One vector is turned by the same rotation once a step. Each row is the vector after some number of steps, and that number follows the row.
The counts run from 0 to 1046.
[118 116 118 124 191 115 142 102 160 182 149 156 139 110 146 106 134  99
 143 142 145 117 199 100 135 110 130  93  87 141  84 126  98 177 130  78
 104 116 103  69 124 120  81 116 130 139 119 129 134 151 116 148 140 133
 140 143] | 1004
[126 127 148  96 150 115 154 148 151 148  97 148 146 100 159 113  99  98
  98 148 117 135 136 100 177 138 150 138 110 110 161 127 122 194 144 119
 125 165 105 185 120 121 143 163 198 125 122 115 111 173 149 102 101 116
 161 115] | 625
[145 121 119 161 111 111 105 121  91 116 136  72  96 151 146 145 139 151
 101 155 124 134  98 108 113 130 120 143 151 175 156 112 115  67 125 147
 153 107 121 125 158  99 125  98 128 136 168 154 141 114  99 139 197 144
 108 130] | 299
[126 115 127 150 126 189 111 151 146 103 130 142  84  95 160 103 108  87
 157 112 122 116 116 138 134 145 138 137 163 108  95 134 120 136 142  63
  95 190 147  91 128 155 133 151 173 102  94 105 171 153 156 132 139 139
 105 140] | 1038
[136 118 130 176  91 146  91 116 115  84 122  85  96 166 122 174 163 142
 105 117 117 143  88 140 125 110  98 156 152 116 131 142 136  48 146 181
 154  91 150 128 142 112 174 139 101 126 107 132 140  79 128 140 149 123
 123 107] | 937
[125 166 128 132  67 126 102 152 101 143 154 208 149 109 117 135  86 112
 154  98 136 165 144 151 119 141 155  94 103  79  96 163 134 131 109  98
 119 131 179 112 150 128 134 126 126 126  97  98 137 141 179 118 117 153
 132 115] | 1042
[135 130 138  91 114 102 145 119 100 136  86 119 161 129 140  96 143  89
 137 136 126 106 149  79 122 148 152 110 158 162 108  90 122 155 136 129
 167 151 164 198 100 116  84 152 186 152 146 160 105 165 143 140 131 134
 161 134] | 327
[128 139 127 143 151 120 119 102 150 189 173 176 154 107 125 137 130  83
 104 120 114 116 198 136 128 128 122 120  78 122  92 178  97 148 157 107
 117  82 129  73 164  94 131 140 112 147  87 137 150 124 170 123 143 122
 149 110] | 911
[155 151  97  98 123 131 115 171 159 130 135 129 117 140 188 154 104 105
 107 127 111 114 121 151 180 130 104 135 126 125 185 142 113 135 160 119
 131 167 122 157 142 151 175 143 143 153  72 129 105 121 143  82 153 151
 132 104] | 922
[ 99 101 137 102 145 118 190 109 148 141 138 134 179  84 100 129 135 114
 124 143 124  99 161 110 130 118 132 142 102  72  69 140 129 160 137 153
 118 117 113 121 132 121 160 150 125 166  91  93 155 160 141 134  76  82
 143 133] | 365
[141 126 112  99 136 151 141 136 171 154 143 136 157 119 135 135 133  74
 113 124  91  79 170 165 151 128  99 143 112 119 118 171 106 159 183 131
 117 122 129 119 122 142 181 170 119 165  46 131 128 117 166 107 121 122
 149 120] | 8
[116 143 131 146 118 129 103 113 160 170 154 203 149 135 105 144 115  91
  86 104 103 152 179 170 108 123 123 131  85 133 128 169 151 151 146 101
  85  85 136  95 151 132 133 130  79 116 145 135 126 102 160 118 129 122
 119  96] | 521
[136 136 119 149  98  97 100 115 103 177 151 163 121 120 157 167 114  90
  60 147 116 168 152  91 133 135 138 129  78 113 136 140 109 109 145 111
 141  96 142 116 191  87 133 117 159 156 135 122 157 133 159 122 185 120
 134  99] | 389
[137 153 136  81 152 122 149 143 137 132  96 140 171 119  96  86 125 146
 183 118 136 109 145 131 151 132 147 101 133 121 118 138 133 177  99 150
 154 159 138 162  79 152 113 148 131 137  87 127  79 153 134 111  58 133
 171 144] | 981
[159  82 141 110 115 109 123 100  80 155  88 101 133 130  82 122 161 106
 110 141  98  87 157 120 123 176 169 131 189 178 100 119 141 164 138 125
 151 135 138 142 111  85 120 149 143 132 154 167 139 144 156 155 153 105
 140 133] | 965
[114 159 127 153  99 127 125 156 101 114 154 184 135 111 111 136  66 179
 104 123 126 174  94 167 141 135 146 127 113  97 171 156 149 115 102 136
 108 111 109 121 165 133 178  99 112  86 155  88 139 108 133 100 107 128
 105 128] | 261
[ 92 113 134 102 164 115 180 129 158 132 123 119 146 122 173 130 101 120
  62 160 127 146 118  96 150  88 103 143  92 142 199  98 138 144 150 136
 120 134  82 179 139 133 137 135 155 140 180 120 106 136  85 118 135  98
 111 115] | 358
[129 141 144 112 157 165 141 148 154  83  98 113 133 131  99  77 142 177
 197 113 142 118 109 137 131 106 133 118 158 130 116 125 122 141  99 158
 147 157 118 145  68 149 120 133 130 106 102 130  82 129 109 118  67 138
 150 168] | 979
[142 155 122 110  69 159 114 168  94  81 145 125 146 114 134  89 109 135
 189 101 123 109  98 155 107 167 135 109 183 119  94 121 106 106 132 127
 147 169 168 151 106 145 149 142 146 138  82 126 110 140 160 101 105 166
 136 149] | 682
[150  90 121 127 122 176 101 140 163 107 129 113  89 120 155 137 148  77
 128 110  97  86 132 166 146 150 129 151 173 119 103 142 118 154 172  80
 103 177 145 107 122 148 159 171 126 139  79 130 165 126 164 121 154 140
 107 116] | 401
[167 118 122 130 118 107  91 108  83 125 120 128 125 141  79 138 150 159
 193 108 136 103 143 150 119 153 157 100 163 120  63 144 141 139  83 120
 131 122 166  81 118 118 108 120  76 124  93 123 153 129 139 161 117 143
 128 137] | 312
[ 89 134 134 140 136 157 152 122 140 144 180 155 173  79 122 108 133  93
 130 125 118 118 160 133 111 127 124 129  85  93  51 149  90 119 162 129
 117  95 113  86 138 111 157 142 127 162  76 125 152 137 151 126 113 114
 156 145] | 909
[ 93 123 128 124 150  88 174 100 114 172 160 147 178 105 129 118 115 119
  96 154 148 141 172  78 100 116 123 106  62 145 107 113 123 130 117 134
 135  90  99 117 153 107  93  98 126 156 184 124 139 137  91 141 128  99
 128 131] | 90
[163 133 124 169 163 146  80 115 143 109 124  93  90 157  95 142 158 197
 150 109 131 129 105 159 136 106 104 134 157 139 149 157 128 103 111 161
 137 100 109  95 120 122 137 109  75 101 102 137 105  79  99 131 132 132
 139 128] | 824
[134 168 106 149 104 112 101 142  93 140 158 185 123 110 129 153  76 171
 150 117 137 167 126 137 151 132 153 109  92  64 129 176 118 107  97 126
 124 109 129  84 175 120 162  99 116 103  99  83 151 126 148 118 126 135
 129 130] | 651
[153 121 140 115 162 115 143 120 107 141  78  86 131 104 123  98 140 125
 129 157 129 105 126  71 158 149 160 148 161 159 144 112 101 157 130 150
 169 153 106 169 104  87 124 159 189 124 131 154 117 160 116 132 125  91
 170 159] | 719
[133 130 126 129 151  94  99 109 182 147  83 164  91 170 159 159 127 119
 100 120 144 162 141 122 156  87 115 113  99 125 181 120 184 158  99  90
  96 151 141 135 127 158  76 125 113 110 154 108 114 127 115 142 140 143
 110  84] | 225
[139 101 143 111 135 100 172 111  68 131 125 100 146  86  69 127 143 169
 157 155 133 101 135  98 140 157 173 130 147 125  79 120 125 160  97 161
 140 116 110 120 119  94 141 124 133 136 138 111 160 164 121 152  99  75
 141 160] | 722
[133 157 124  95 128 109 145 152 119  98 106 124 149 150 102 123 109 212
 152 136 139 136 100 148 140 117 129 117 140 132 185 121 160 132  75 177
 142 128 106 170 109 153 139 117  97 114 145 122  80 107  93 114  79 122
 121 134] | 713
[150 128 123 105  84 139 129 167  97  82 129  90 136 129 138 156 118 150
 144 134 122 120  79 140 155 144 126 145 157  98 136 142 116  87 146 189
 171 141 148 166 135 119 203 150 138 158  60 107 130 130 145  96 112 125
 144 131] | 25
[152 169  95 133 117 113 112 148  91 118 181 128 132 140 111 135  98 194
 181 113 134 129 130 159 103 144 127  81 129 140 134 139 117  90  87 128
 138 107 121  85 159 130 138  77  84 116 108 116 108 107  87 104 143 161
 102 150] | 559
[107 108 131 146 129 121 126  97 123 123 141 142 121 120 115 128 143 145
 176 118 160 131 151 119 101 114 140 100 103 100  55 109 155 119  80  93
  90 124 141  60 133 132  80 103  94 130 136  95 168 145 100 169 113 130
  92 136] | 220
[111 124 123 164 150 140 105 129 172 150 148 171 101 153 132 135 105 110
  75 105 102 139 153 183 130 126 110 144 122 160 168 140 152 147 141  78
  75 116 102  99 149 147 132 119  93  91 174 136 125  85 131 118 158 130
  86 102] | 523
